Input:
[[-239.964  -46.542  125.432   17.425  -72.924   90.708   26.694   35.134
    79.545  -84.740  -46.395  -32.323]
 [ -87.724   44.904  -37.635 -124.308 -103.997  -65.899  -41.754  -93.320
   -51.439   61.953   55.252  -43.887]
 [-145.113  -50.520  -90.442   51.241   93.350  -24.872 -226.375  -23.730
  -155.702    4.713  -60.206    5.443]
 [ -13.367  -25.572   -0.895  -51.579 -160.981  -66.243  -48.178  -62.655
  -106.615  -25.077   45.960 -119.815]
 [   6.262 -200.518   62.741 -147.301  145.093   67.779   37.973  116.938
   -83.204  212.296   37.086 -225.214]]
Output: -84.740

Input:
[[ 0.699 -1.729 -2.026 -0.545 -0.589 -1.810 -0.797 -1.313 -1.192 -0.887
  -0.969 -0.009 -0.408 -0.521 -0.227 -1.130]
 [-1.148 -0.442  0.126 -0.537  0.003 -0.107  0.045  0.143  0.401 -1.345
  -0.910 -1.350 -0.319 -0.184  0.139 -0.387]
 [-0.328  0.131 -1.564 -0.117 -0.609 -0.750 -0.808 -0.623 -0.355  1.253
  -0.779 -1.479 -0.327 -1.238 -1.026 -1.226]
 [-0.957 -0.384  0.313 -0.063 -0.194 -0.453  0.226  0.051  0.179 -1.925
  -0.949 -1.338 -0.216  0.257  0.303 -0.048]
 [-0.535  0.545 -1.501  0.152 -0.650 -0.596 -0.674 -0.487 -0.152  1.660
  -0.824 -1.936 -0.286 -1.311 -1.070 -1.189]
 [-0.119  0.104 -0.513  0.802 -1.637 -1.137 -0.622 -1.321 -1.702 -0.885
  -0.039 -0.088 -0.724 -0.138 -0.950  0.037]]
Output: -0.521

Input:
[[ 15.85   6.01  -3.81   7.02 -18.85   5.17   7.72 -15.37  10.37 -10.54
   11.98  -7.00  -3.34   4.90  15.90   2.60]
 [ 15.57 -10.45 -11.43 -10.52   7.32 -15.78 -16.91   6.00 -13.73  -0.48
   11.63   5.83 -10.33 -14.38  11.10  10.24]
 [  5.29 -17.75   1.87 -17.72   6.41 -21.40 -23.60   4.86 -22.39  -0.83
    4.35   3.14   2.95 -21.27   0.11   4.94]
 [ -3.53 -14.42 -10.95 -13.76  -6.42 -15.59 -18.70  -6.35 -16.18  -3.46
   -4.87  -1.71 -10.52 -17.52  -6.11  -3.67]
 [-16.00   4.08  -0.03   4.41 -11.50   9.43   8.48 -10.62   6.50  -4.91
  -11.98 -11.99  -1.91   6.64 -12.01 -15.94]
 [ -5.47   1.75  -8.48   1.99 -13.77   7.21   8.99  -9.80   8.08 -10.25
   -7.18  -9.12  -9.30   5.41  -2.43  -7.97]
 [-10.92  12.92 -15.39  10.93  16.83  15.34  19.46  17.84  18.18  -0.72
  -12.31   8.34 -16.14  17.30  -7.52   2.15]
 [-25.33  -7.05  -9.52  -7.18   3.06  -5.13  -4.78   3.76  -6.29  -3.67
  -24.52  -2.78 -10.55  -5.78 -23.27 -12.52]
 [-23.62  -7.39  -5.42  -8.15  12.94  -0.87  -2.78  13.72  -5.74   3.87
  -20.64   2.04  -7.05  -3.63 -21.06  -9.86]]
Output: 4.90

Input:
[[ 1.366 -1.682  0.395  2.127 -0.288 -1.988]
 [ 1.641  1.194  1.389  0.872 -1.086 -1.457]
 [ 0.486 -0.268  0.646 -1.456 -0.036 -0.317]
 [ 2.428 -0.131  1.508  1.004  0.313 -2.019]
 [ 0.799 -1.403  0.779 -1.188  0.453 -1.066]
 [ 1.646  0.331  1.014  2.200 -1.145 -2.328]]
Output: 2.127

Input:
[[ -7.6   0.5  -9.4  11.6   1.4  -5.5]
 [ -0.1   1.3   4.9 -15.8  -7.3  -4.7]
 [-20.2  15.5  -2.2  21.0  -3.0 -20.8]
 [  0.8   6.0 -13.9  -2.7  -7.1  -8.4]
 [ -7.1   0.9 -10.0  11.3   1.0  -5.5]]
Output: 11.6

Input:
[[ 10.808   9.626  25.060  -0.501   5.635 -12.507   3.263  11.123 -14.836
   11.831]
 [ 11.679   6.992  -1.626  10.688   6.558  -8.020   3.323   6.266  16.302
    1.791]
 [  9.451  10.900  -2.302   5.600   7.284  -2.464  -1.873  10.870   8.257
    4.340]
 [ -5.700 -21.813  -4.599   8.970  15.438   4.199  22.321   1.666   3.517
    5.011]
 [  7.947   8.674   2.897   7.114   2.393  -1.757  10.166  -0.940  -6.248
    3.391]
 [  9.782  15.264  14.567  15.837   1.363   1.481   3.309  -2.820  16.359
    5.724]
 [ 12.340   1.863   8.703  10.988  -8.895   6.665   7.991   7.855  -0.297
   21.575]
 [-11.579  11.145  10.365  11.054  -7.711  11.325  10.164  21.323  14.216
    4.098]
 [ 11.298  -1.173   5.810  19.358   2.778  14.793   8.909   5.961  -1.509
    3.143]]
Output: 11.123

Input:
[[  4.62   0.09   1.18  -0.32   1.85  10.89   8.40   9.62   6.59  11.18
    5.21   3.07   0.08  10.66   4.12]
 [  6.24   0.11   5.50   4.86   2.00   8.02   9.46   8.33   7.34   6.22
    6.96   4.97   6.98   8.01   3.08]
 [  2.45 -27.03   0.84   0.32  -4.42   5.24  14.54   8.70   8.33  -0.88
    5.41  -0.77   8.50   8.00 -11.04]
 [  0.50   4.18   4.87   4.62  -0.31  10.07   6.78   7.90   7.30   8.24
    6.94   8.19   9.42   8.89   5.57]
 [ -6.98   2.96   5.59   6.64  -2.59  10.27   1.74   5.72   7.28   7.15
    8.13  15.86  12.51   7.50   7.91]
 [ 22.36  23.28  13.39  13.38  21.62   4.67  11.52   8.48   7.86   7.55
    8.50   3.11   4.89   6.75  12.72]
 [ -2.08   1.96   7.06   8.12  -2.35   8.62   3.93   5.86   7.56   5.19
    8.35  13.70  12.98   6.60   7.32]
 [  1.27  13.03   7.13   7.31   4.48  11.04   5.78   7.54   7.26  10.35
    7.87  10.42  12.75   8.78  10.68]
 [  3.48  -2.76   7.91   8.42   3.64   7.68  10.65   7.89   8.15   3.57
    7.95   5.31  16.55   7.23   2.23]
 [ 19.73  13.92  11.76  11.81  13.95   2.01  12.34   7.39   8.16   2.56
    8.28   3.34   6.85   4.31   6.39]
 [  5.36   5.83   5.90   5.04   3.03   9.80   7.21   8.21   7.11  10.16
    6.96   7.44   7.18   8.74   7.92]
 [  3.97   5.39   1.20   0.35  -5.13   7.86   2.39   6.59   6.33  10.56
    5.59  10.79  -4.93   7.35   7.59]]
Output: 0.08
---
[[ 1.82 -5.79 -2.83 -6.02 -2.07  2.70 -3.01]
 [-3.96 -1.75 -2.74 -0.07 -0.28 -0.04 -0.09]] => -3.01, -3.96

[ 1.87  4.56 -3.46 -3.68  0.03 -5.08] => -5.08, 1.87

[ 0.05 -0.42  0.00  6.28  1.95 -0.10] => -0.10, 0.05

[ 5.69 -1.87  2.36  0.45] => 0.45, 5.69

[ 0.55 -0.41  4.08 -1.44  5.00  4.62] => 4.62, 0.55

[ 6.14  2.68  2.57 -0.67 -0.40] => -0.40, 6.14

[ 5.27  0.38  1.76  0.12 -2.62] => -2.62, 5.27
---
[[-1.50, 0.48, -2.94, 0.34, 0.96, 0.59], [-0.60, -1.51, -1.33, -1.20, 2.10, 2.18], [-2.49, 0.12, -0.07, 1.68, -5.84, 3.44]] value 2.18
[6.82, -1.81, -2.30, 3.89, 1.26] value 3.89
[[-1.98, -4.16, 5.59, -1.09, 5.88], [-1.27, -0.39, -5.22, -0.86, 0.29], [-1.18, 6.77, 5.46, -3.91, -0.29]] value 5.88
[[-0.17, 1.30, -1.16, 2.23, -4.76, 3.50, -0.77], [-2.71, 2.06, -5.32, -3.61, -0.31, -4.13, -0.92]] value 2.23
[3.37, 0.34, -1.41, -5.62, 3.87, 3.21] value 3.37
[0.20, 1.18, 0.08, -4.26, -3.74, -6.74, -0.95] value 0.20
[-6.64, 2.98, -4.51, 0.52, 4.47] value 2.98
---
Input:
[[ 4.98 -2.84  0.74  4.90  4.40  3.43]
 [ 5.15 -1.62 -2.88  3.36 -5.05  0.24]
 [ 4.58 -0.17 -2.27  4.91 -5.07 -0.43]]
Output: 4.98

Input:
[[-6.22 -4.00 -3.78  2.25 -6.07 -1.87]
 [-2.06 -4.03 -6.83 -1.92 -1.53 -6.35]]
Output: -6.22

Input:
[[ 2.19  1.54  1.62  1.01  5.44]
 [ 0.76  0.15 -0.71 -1.35  3.34]
 [ 0.09  0.33  1.72  1.09  0.79]]
Output: 2.19

Input: [-4.57 -2.73  1.55  6.68]
Output: -4.57

Input: [-5.05  0.49 -4.65 -3.14  4.26  2.31]
Output: -5.05

Input:
[[ 0.05  0.93 -2.25  6.53 -3.27  3.09]
 [-0.66  0.83 -3.11  4.04 -1.18  2.86]
 [-0.07  1.05 -0.06  2.76 -0.36  0.75]]
Output: 0.05

Input: [ 6.43  1.46  2.59 -0.88]
Output: 6.43

Input:
[[-2.53 -1.79  1.02 -0.66  0.35 -5.83  0.04]
 [ 0.05  0.11 -1.28  1.21 -3.90  0.47  0.70]]
Output: -2.53

Input:
[[3.44 5.53 4.83 2.48 4.81]
 [4.47 6.15 4.36 4.68 5.28]]
Output: 3.44
